0: c(0.72, -0.85, -0.68, -0.30, 1.09, 0.39, 0.02, 0.17, -0.79, -0.73, -0.33, 0.59, -0.13, -0.55, -0.06, -0.48, -0.84)
1: c(1.14, -1.54, -1.17, 0.57, 0.52, 0.70, -0.17, 0.14, 0.06, 0.05, 0.61, 0.37, 0.37, -0.35, 0.49, 0.88, 0.14)
2: c(-0.63, -5.75, -2.28, 0.12, 1.27, 2.95, 1.07, -1.16, -1.55, -0.52, -0.07, 2.32, -0.96, -2.02, 2.17, -2.24, -1.97)
3: c(0.29, 0.33, 0.28, -1.01, -1.27, 0.35, -0.44, -0.91, -0.68, -0.13, -0.17, 0.00, -1.17, 0.77, -0.42, -0.51, -0.42)
4: c(0.21, 0.72, -0.10, 0.85, -0.03, -0.13, -0.38, 0.59, 0.16, 0.08, 0.10, -0.05, 0.18, -0.44, 0.10, 0.16, -0.26)
5: c(-0.21, -1.40, -0.59, 2.77, -2.15, 1.52, 0.56, -1.03, 0.31, -0.63, 0.90, 0.57, -1.07, 0.28, 0.97, -1.31, -1.45)
6: c(0.07, 0.97, 2.56, 1.91, -2.04, -0.07, 0.65, 1.09, 2.59, 0.65, 0.83, -0.05, -0.64, 1.51, 0.12, 1.62, 0.70)
7: c(0.63, 0.93, 1.77, -0.10, -0.62, -0.29, -0.27, 0.30, 1.18, 0.63, 0.12, -0.52, -0.32, 0.83, -0.15, 1.04, 0.74)
8: c(-2.39, -1.05, -0.65, -0.57, 0.12, -0.87, 0.57, -0.22, -0.32, -0.07, -0.45, 0.72, 0.81, -0.58, -0.06, -1.67, 0.10)
9: c(-2.43, -0.76, -0.54, 0.78, 0.48, -1.11, 1.33, 0.10, -0.69, 0.50, 0.83, 0.50, 1.36, -1.70, 0.49, -1.92, 0.32)
10: c(-0.04, -0.28, -1.03, 0.60, -0.52, -0.28, 0.56, 0.12, 0.01, -0.38, 0.80, -0.29, 0.15, -0.46, 0.25, 0.68, 0.55)
11: c(-0.54, 1.61, 0.94, 1.92, -0.87, -0.66, 0.37, 1.32, 1.45, 0.39, 0.85, -0.51, 0.21, 0.36, -0.29, 1.16, 0.94)
12: c(0.30, 1.88, 1.63, -0.41, -0.80, -0.20, -0.84, 0.32, 1.22, 0.61, -0.47, -0.86, 0.01, 1.18, -0.01, 1.55, 0.45)
13: c(-0.12, 1.85, 1.56, 1.75, -0.55, -1.13, 0.87, 1.57, 0.77, 0.07, 0.59, -0.09, 0.19, 0.36, -0.42, -0.02, 0.18)
14: c(-0.19, 1.43, 0.30, -0.68, 0.72, -0.57, -1.08, 0.30, 0.35, 0.22, -0.50, -0.83, 0.64, -0.11, -0.64, 1.11, 0.60)
15: c(0.99, 0.33, 1.55, 1.84, -0.26, 0.34, 0.71, 1.69, 1.85, 0.54, 0.09, 0.49, -0.41, 0.80, -0.05, 0.78, 0.40)
16: c(-0.30, -1.82, -1.85, -0.03, -0.34, 0.11, 0.29, -1.02, -0.44, -0.53, 0.31, -0.17, 0.02, -0.71, 0.50, 0.41, 0.18)
17: c(1.69, -2.53, -0.87, -1.28, 0.67, 2.30, -0.93, -0.93, -0.51, 0.12, -0.51, 0.56, -1.40, -0.03, 0.58, 0.48, -0.90)
18: c(1.31, -0.79, -1.04, -2.79, 2.01, 1.09, -2.03, -1.64, -1.70, -0.41, -1.61, -0.03, 0.08, -0.33, 0.02, -0.12, -1.27)
19: c(1.13, -0.59, 2.55, 2.76, -2.70, 0.29, 1.53, 2.32, 2.70, 0.49, 1.09, 1.24, -1.38, 1.36, 0.26, 1.06, 0.84)
20: c(-1.53, -1.22, -1.37, -1.17, 2.51, 0.39, -0.28, -1.70, -1.59, -0.14, -0.24, 0.01, 0.77, -1.24, 0.54, -2.02, -0.56)
21: c(0.29, 1.59, 1.02, 0.62, -0.80, 0.03, -0.12, 0.20, 0.53, 0.32, 0.24, -0.05, -0.36, 0.57, 0.17, 0.30, -0.06)
22: c(-2.39, -0.51, -0.40, -0.40, 1.10, -0.91, 1.12, -0.16, -0.69, 0.52, -0.18, 0.00, 1.49, -0.51, 0.88, -1.78, 0.41)
23: c(0.13, 1.40, 1.79, 0.14, -0.66, -0.40, -0.56, 0.38, 1.07, 0.80, -0.16, -0.52, -0.13, 1.11, -0.14, 1.12, 0.25)
24: c(0.51, 1.50, 1.52, -1.98, 0.77, -0.83, -1.35, 0.36, 0.40, 0.79, -0.80, -1.03, 0.69, 0.69, -0.46, 1.05, 0.63)
25: c(0.30, -0.65, -0.35, -0.90, 1.49, 0.22, -0.36, -0.06, -0.97, -0.17, -0.78, 0.84, 0.34, -0.18, 0.56, -0.71, -0.28)
26: c(0.93, -0.34, 1.92, 1.96, -1.67, 0.48, 1.06, 1.35, 2.04, 0.51, 1.38, 0.69, -0.99, 1.04, 0.32, 1.45, 0.20)
27: c(-1.35, -3.94, -2.65, 0.30, 1.92, 0.29, 0.77, -0.41, -2.18, -0.65, 0.37, 0.85, 0.63, -2.16, -0.14, -1.95, -1.34)
28: c(1.58, -2.22, -1.94, -1.68, 0.95, 2.06, -1.54, -1.66, -1.16, -0.49, -0.54, 0.86, -1.18, -0.51, 0.89, -0.49, -1.34)
29: c(0.38, -0.66, -0.74, -1.64, 1.92, 0.68, -0.78, -0.79, -1.43, -0.39, -0.82, 0.63, 0.22, -0.64, 0.21, -0.85, -0.75)
30: c(1.34, -0.48, -0.56, -0.76, 0.44, 1.28, -1.37, -1.00, -0.75, -0.12, 0.01, 0.61, -0.57, 0.18, 0.76, -0.04, -1.03)
31: c(0.62, 0.46, -0.18, -2.82, 0.34, 0.70, -1.62, -1.77, -1.71, -0.28, -1.32, -0.12, -0.97, 0.26, -0.21, -0.97, -0.80)
32: c(1.02, 0.81, 1.21, -0.94, -0.13, -0.18, -0.79, 0.45, 0.71, 0.21, -0.70, -0.28, -0.58, 0.60, -0.88, 1.59, 0.39)
33: c(0.15, 1.62, 0.77, -2.60, -0.29, -0.04, -0.92, -1.61, -1.12, -0.17, -1.06, -0.34, -0.66, 0.77, -0.05, -0.72, -0.49)
34: c(-0.14, 2.64, 1.25, 1.65, -1.44, -1.17, 0.71, 0.93, 0.82, -0.08, 0.37, -0.64, -0.29, 0.81, -1.16, -0.33, 0.10)
35: c(2.11, -4.79, -2.35, 1.18, 0.98, 2.55, 0.56, -0.14, -1.04, -1.22, 0.81, 2.25, -1.45, -1.23, 0.97, -0.80, -2.15)
36: c(0.37, 0.46, 0.50, -0.22, -1.59, 0.25, 0.30, -0.41, -0.33, -0.24, 0.07, 0.33, -1.23, 0.60, -0.30, -0.54, -0.28)
37: c(0.21, 2.01, 1.76, -0.98, 1.63, -0.72, -0.82, 0.95, 0.14, 0.55, -1.46, -0.62, 0.96, 0.34, -0.58, 0.74, 0.63)
38: c(0.45, 1.55, 0.39, -1.55, 0.61, -0.20, -1.51, -0.81, -0.57, 0.26, -0.91, -0.70, 0.42, 0.21, -0.36, 0.29, -0.25)
39: c(-1.01, 0.56, -1.71, -1.31, 0.48, -0.97, -0.46, -1.25, -1.17, -0.69, 0.08, -1.03, 0.98, -0.76, 0.27, 0.13, 0.65)
40: c(1.62, -1.97, -1.33, -3.61, 0.63, 2.08, -1.39, -2.29, -2.58, -0.65, -1.35, 0.33, -2.20, -0.28, -0.19, -1.14, -2.19)
41: c(0.38, 1.20, 2.57, 2.72, -0.92, -0.73, 1.10, 2.24, 2.15, 0.54, 0.13, 0.15, 0.40, 0.99, -0.07, 0.83, 1.00)

c(1.25, -0.17, 0.59, -1.20, 0.84, 0.53, -1.21, 0.21, -0.01, 0.15, -0.72, -0.20, -0.30, 0.29, -0.42, 1.18, -0.51) --> 32
c(-0.53, -1.87, -2.17, 0.85, -0.68, 0.58, 0.79, -0.83, -0.70, -0.07, 1.16, 0.03, -0.36, -0.53, 0.56, 0.09, 0.05) --> 16
c(0.43, 0.41, -0.11, -2.70, 0.37, 0.17, -1.17, -1.90, -1.63, -0.50, -1.24, -0.46, -0.95, 0.38, -0.32, -0.78, -0.95) --> 31
c(0.72, 0.49, -0.85, -2.86, 2.39, 0.35, -2.11, -1.28, -1.69, -0.36, -1.44, -0.79, 0.21, -0.24, -0.57, -0.04, -0.77) --> 18
c(0.15, 0.64, -0.81, -0.71, 1.47, -0.45, -0.78, 0.01, -0.39, -0.23, -0.33, -0.78, 0.92, -0.57, -0.45, 0.63, 0.09) --> 14
c(-0.90, -0.75, -0.95, 1.86, -1.92, -0.19, 1.46, 0.26, 0.71, -0.28, 1.57, -0.13, -0.28, -0.51, 0.29, 0.57, 0.66) --> 10
c(-1.47, 0.24, -0.47, 1.16, -1.21, -0.79, 1.57, 0.18, 0.45, -0.32, 0.95, -0.80, 0.11, -0.30, -0.30, 0.08, 0.68) --> 10
c(-2.21, -2.76, -1.49, 2.94, -0.61, -0.07, 2.64, 0.32, -0.27, -0.16, 1.66, 1.42, 0.43, -0.92, 0.52, -2.55, -0.40) --> 9
c(-1.22, 0.77, -0.95, -2.80, 1.40, -1.28, -1.01, -1.57, -1.49, -0.47, -0.60, -1.60, 0.68, -0.64, -0.86, -0.26, 0.20) --> 39
c(-2.58, -1.27, -0.59, 2.46, -0.78, -0.65, 2.24, 0.58, 0.34, 0.19, 1.41, 0.84, 0.50, -0.84, 0.42, -2.07, 0.23) --> 9
c(-0.07, 1.27, -0.24, -0.30, 0.25, -0.77, -0.66, 0.14, 0.50, 0.24, -0.14, -0.84, 0.80, -0.20, -0.36, 1.03, 0.81) --> 14
c(1.30, -0.94, 0.64, 1.96, -0.04, 0.92, 0.54, 1.14, 0.84, 0.21, 0.43, 0.79, -0.25, 0.56, 0.40, 0.70, -0.31) --> 15
c(-1.10, 0.07, -1.04, 0.92, -2.04, -0.41, 0.81, -0.47, 0.00, 0.00, 0.72, -0.73, -0.07, -0.14, 0.03, 0.26, 0.91) --> 10
c(-0.71, -0.60, -1.32, -1.43, 0.18, -0.21, -0.26, -1.17, -0.60, -0.42, 0.02, -0.98, 0.66, -0.52, 0.50, 0.43, 0.57) --> 39
c(0.47, -0.61, -0.18, -1.23, 0.79, 0.23, -0.15, 0.47, -1.06, 0.15, -0.93, 1.32, 0.23, -0.43, 0.13, -1.20, -0.29) --> 25
c(-1.71, -2.20, -1.75, -1.20, 1.87, 0.25, 0.28, -1.26, -1.53, 0.17, 0.00, 0.61, 0.92, -1.09, 0.61, -2.10, -0.48) --> 20
c(-1.64, 1.07, 0.29, 1.61, -2.01, -1.15, 1.37, 0.50, 1.06, 0.02, 1.03, -0.87, 0.36, -0.01, -0.18, 0.67, 1.02) --> 11
c(-2.96, 1.75, 0.78, -0.24, 0.39, -1.44, 0.75, -0.06, -0.15, 0.94, -0.42, -0.51, 1.41, -0.46, 0.16, -1.58, 0.66) --> 22
c(-2.18, -1.46, -1.47, 2.31, -0.59, -0.45, 2.19, 0.48, -0.45, -0.03, 1.58, 0.75, 0.40, -0.82, -0.33, -1.77, 0.00) --> 9
c(1.87, -1.83, -1.60, -3.26, 1.21, 2.04, -1.68, -2.28, -2.19, -0.95, -1.15, 0.23, -1.72, -0.20, 0.00, -0.63, -1.89) --> 40
c(-1.36, 1.09, -1.41, -1.98, 1.02, -0.87, -1.28, -1.13, -1.09, 0.08, -0.37, -1.75, 1.22, -0.70, -0.65, -0.06, 0.53) --> 39
c(-1.10, -4.77, -2.07, 0.48, 0.57, 1.81, 1.28, -0.82, -0.62, -0.15, 0.43, 2.17, -0.33, -1.42, 1.69, -1.98, -1.18) --> 2
c(-1.67, 0.42, -1.14, -0.41, -0.25, -0.81, -0.01, -0.46, -0.57, 0.12, -0.07, -1.53, 0.68, -0.64, -0.57, 0.06, 0.67) --> 39
c(-1.35, 0.06, -0.61, 0.72, -1.08, -0.62, 0.76, -0.06, -0.10, -0.08, 0.92, -0.95, 0.39, -0.20, -0.38, 0.48, 0.58) --> 10
c(-0.61, -0.48, -1.83, -2.01, 2.11, -1.46, 0.86, -0.80, -1.74, -0.42, 0.69, -0.41, 1.74, -1.02, 0.24, -0.62, 1.42) --> 39
c(0.82, -0.40, 0.26, 0.59, 1.05, 0.44, 0.46, 0.78, -0.65, -0.69, -0.07, 0.52, -0.37, -0.50, -0.19, -0.30, -0.76) --> 0
c(-1.84, -0.29, -0.69, 1.69, -1.56, -1.04, 1.38, -0.14, 0.29, 0.09, 1.28, -0.73, 0.62, -0.12, 0.35, -0.21, 0.86) --> 10
c(0.98, 0.22, -0.10, -3.14, 0.13, 0.62, -1.50, -1.57, -1.08, -0.65, -1.69, -0.69, -1.29, 0.41, -0.44, -0.38, -1.26) --> 31
c(-1.56, -2.60, -2.82, -0.02, 1.62, -0.22, 0.84, -0.97, -2.26, -0.48, 0.65, 0.49, 0.76, -1.40, 0.10, -2.08, -0.32) --> 27
c(-0.26, 1.41, -0.25, -0.88, 1.34, -0.75, -0.90, 0.03, 0.00, 0.09, -0.60, -0.99, 0.99, -0.58, -0.99, 0.92, 0.54) --> 14
c(0.17, 1.12, 0.05, 0.04, 0.23, -1.06, -0.44, 0.65, 0.12, 0.28, -0.29, -1.01, 0.93, 0.17, -0.61, 1.07, 0.76) --> 14
c(-1.17, 1.62, 1.32, 3.06, -0.79, -1.10, 1.71, 1.32, 0.42, 0.12, 1.16, 0.19, 0.16, 0.41, 0.04, -0.42, -0.21) --> 13
